[[107 130 128 138 135 115 131 133 132 120 128 129]
 [134 124 128 129 144 130 126 129 132 131 127 129]
 [128 130 126 134 137 129 128 132 136 129 126 115]
 [121 127 128 126 130 122 130 131 137 125 132 122]
 [135 128 129 153 132 135 127 132 130 133 127 125]
 [118 126 129 124 140 122 127 121 121 122 129 110]
 [129 121 128 143 131 128 127 134 120 128 127 124]
 [125 127 128 127 113 128 125 129 120 128 127 127]]
|
[[128 129 107 130 128 138 135 115 131 133 132 120]
 [127 129 134 124 128 129 144 130 126 129 132 131]
 [126 115 128 130 126 134 137 129 128 132 136 129]
 [132 122 121 127 128 126 130 122 130 131 137 125]
 [127 125 135 128 129 153 132 135 127 132 130 133]
 [129 110 118 126 129 124 140 122 127 121 121 122]
 [127 124 129 121 128 143 131 128 127 134 120 128]
 [127 127 125 127 128 127 113 128 125 129 120 128]]

[[141 141 153 106 117]
 [117 118 117 152 127]
 [121 124 140 148 120]
 [107 143 142 129 130]
 [126 124 134 129 125]
 [122 122 153 140 127]
 [122 130 120 121 115]
 [142 122 146 149 112]
 [140 120 121 100 142]
 [125 126 133 103 114]
 [108 118 119 139 117]]
|
[[106 117 141 141 153]
 [152 127 117 118 117]
 [148 120 121 124 140]
 [129 130 107 143 142]
 [129 125 126 124 134]
 [140 127 122 122 153]
 [121 115 122 130 120]
 [149 112 142 122 146]
 [100 142 140 120 121]
 [103 114 125 126 133]
 [139 117 108 118 119]]

[[132 129 129]
 [142 106 126]
 [128 143 138]
 [155 137 109]
 [117 153 149]
 [129 125 129]
 [120 120 126]
 [133 133 128]
 [117 105  98]
 [129 153 152]
 [135 135 117]
 [133 123 107]]
|
[[129 129 132]
 [106 126 142]
 [143 138 128]
 [137 109 155]
 [153 149 117]
 [125 129 129]
 [120 126 120]
 [133 128 133]
 [105  98 117]
 [153 152 129]
 [135 117 135]
 [123 107 133]]

[[126 134 119 125 135 131 123 133 125 130 113 126 121]
 [130 129 119 128 133 128 127 132 125 133 116 133 123]
 [119 136 143 121 126 136 122 123 134 117 140 106 131]]
|
[[126 121 126 134 119 125 135 131 123 133 125 130 113]
 [133 123 130 129 119 128 133 128 127 132 125 133 116]
 [106 131 119 136 143 121 126 136 122 123 134 117 140]]

[[136 135 106 149]
 [125 112 115 140]
 [107 146 144 123]]
|
[[106 149 136 135]
 [115 140 125 112]
 [144 123 107 146]]

[[140 128 128 124 131 129 124 126 128 125 138]
 [136 128 129 127 126 133 130 129 128 126 134]
 [129 129 128 129 126 127 128 128 129 129 129]
 [130 128 129 132 125 131 127 130 128 130 131]
 [134 128 130 128 130 126 126 127 128 139 133]
 [129 128 129 130 127 130 132 129 128 128 129]
 [149 128 132 130 127 135 126 128 128 135 147]
 [143 128 130 126 128 134 119 127 128 135 142]]
|
[[125 138 140 128 128 124 131 129 124 126 128]
 [126 134 136 128 129 127 126 133 130 129 128]
 [129 129 129 129 128 129 126 127 128 128 129]
 [130 131 130 128 129 132 125 131 127 130 128]
 [139 133 134 128 130 128 130 126 126 127 128]
 [128 129 129 128 129 130 127 130 132 129 128]
 [135 147 149 128 132 130 127 135 126 128 128]
 [135 142 143 128 130 126 128 134 119 127 128]]

[[135 130 125 138 127 124 124]
 [133 125 130 133 127 129 127]
 [126 129 130 128 129 129 129]
 [121 125 131 116 128 132 136]
 [135 136 133 150 129 119 122]
 [130 133 135 129 132 123 129]]
|
[[124 124 135 130 125 138 127]
 [129 127 133 125 130 133 127]
 [129 129 126 129 130 128 129]
 [132 136 121 125 131 116 128]
 [119 122 135 136 133 150 129]
 [123 129 130 133 135 129 132]]
---
[[125 130 126 129 116 128 138 142 115]
 [130 127 121 125 122 151 132 125 117]]
|
[[125 126 116 138 115]
 [130 121 122 132 117]]

[[119 115 131 118 123 126 132 125 117 131 145 117 118 124 143 137]
 [122 146 132 131 132 124 115 127 130 133 133 123 113 133 110 117]
 [121 142 128 128 131 109 123 117 123 130 132 138 122 134 108 123]
 [122 152 128 120 128 112 130 119 126 122 121 134 121 128 115 127]
 [128 121 140 139 145 128 138 131 136 124 112 134 134 114 135 124]]
|
[[119 131 123 132 117 145 118 143]
 [122 132 132 115 130 133 113 110]
 [121 128 131 123 123 132 122 108]
 [122 128 128 130 126 121 121 115]
 [128 140 145 138 136 112 134 135]]

[[140 129 132 132 125 138 131 130 126 144 134 122]
 [133 124 135 131 121 129 130 121 127 145 130 123]
 [144 128 120 137 117 128 129 121 129 150 141 128]
 [137 130 141 136 131 141 111 138 128 137 135 101]
 [136 124 123 134 131 120 129 115 127 131 136 126]]
|
[[140 132 125 131 126 134]
 [133 135 121 130 127 130]
 [144 120 117 129 129 141]
 [137 141 131 111 128 135]
 [136 123 131 129 127 136]]

[[151 136]
 [111 108]
 [147 112]]
|
[[151]
 [111]
 [147]]

[[109 102 121 119]
 [109 122 104 108]]
|
[[109 121]
 [109 104]]

[[113 122 127 111 126 129]
 [148 128 122 149 123 128]
 [101 120 129 115 127 127]
 [116 120 129 128 128 124]]
|
[[113 127 126]
 [148 122 123]
 [101 129 127]
 [116 129 128]]

[[128 116 130 137 138 141 121 118 117 108]
 [125 141 124 130 108 133 131 138 101 127]
 [130 106 130 128 136 130 116 109 116 109]
 [128 113 125 108 119 110 111 115 125 122]]
|
[[128 130 138 121 117]
 [125 124 108 131 101]
 [130 130 136 116 116]
 [128 125 119 111 125]]

[[128 130 126 134 131 126 127 131 126 128 127 126 135 128 131 126]
 [127 127 127 114 128 124 125 130 126 129 127 128 113 125 126 130]
 [128 130 118 106 128 121 127 128 138 128 124 126 114 139 124 131]
 [126 125 135 151 128 130 131 125 121 126 131 114 117 132 135 132]
 [129 122 132 136 128 131 122 127 125 125 130 127 131 136 136 126]
 [124 124 132 135 128 132 126 128 139 128 126 123 127 112 125 130]]
|
[[128 126 131 127 126 127 135 131]
 [127 127 128 125 126 127 113 126]
 [128 118 128 127 138 124 114 124]
 [126 135 128 131 121 131 117 135]
 [129 132 128 122 125 130 131 136]
 [124 132 128 126 139 126 127 125]]
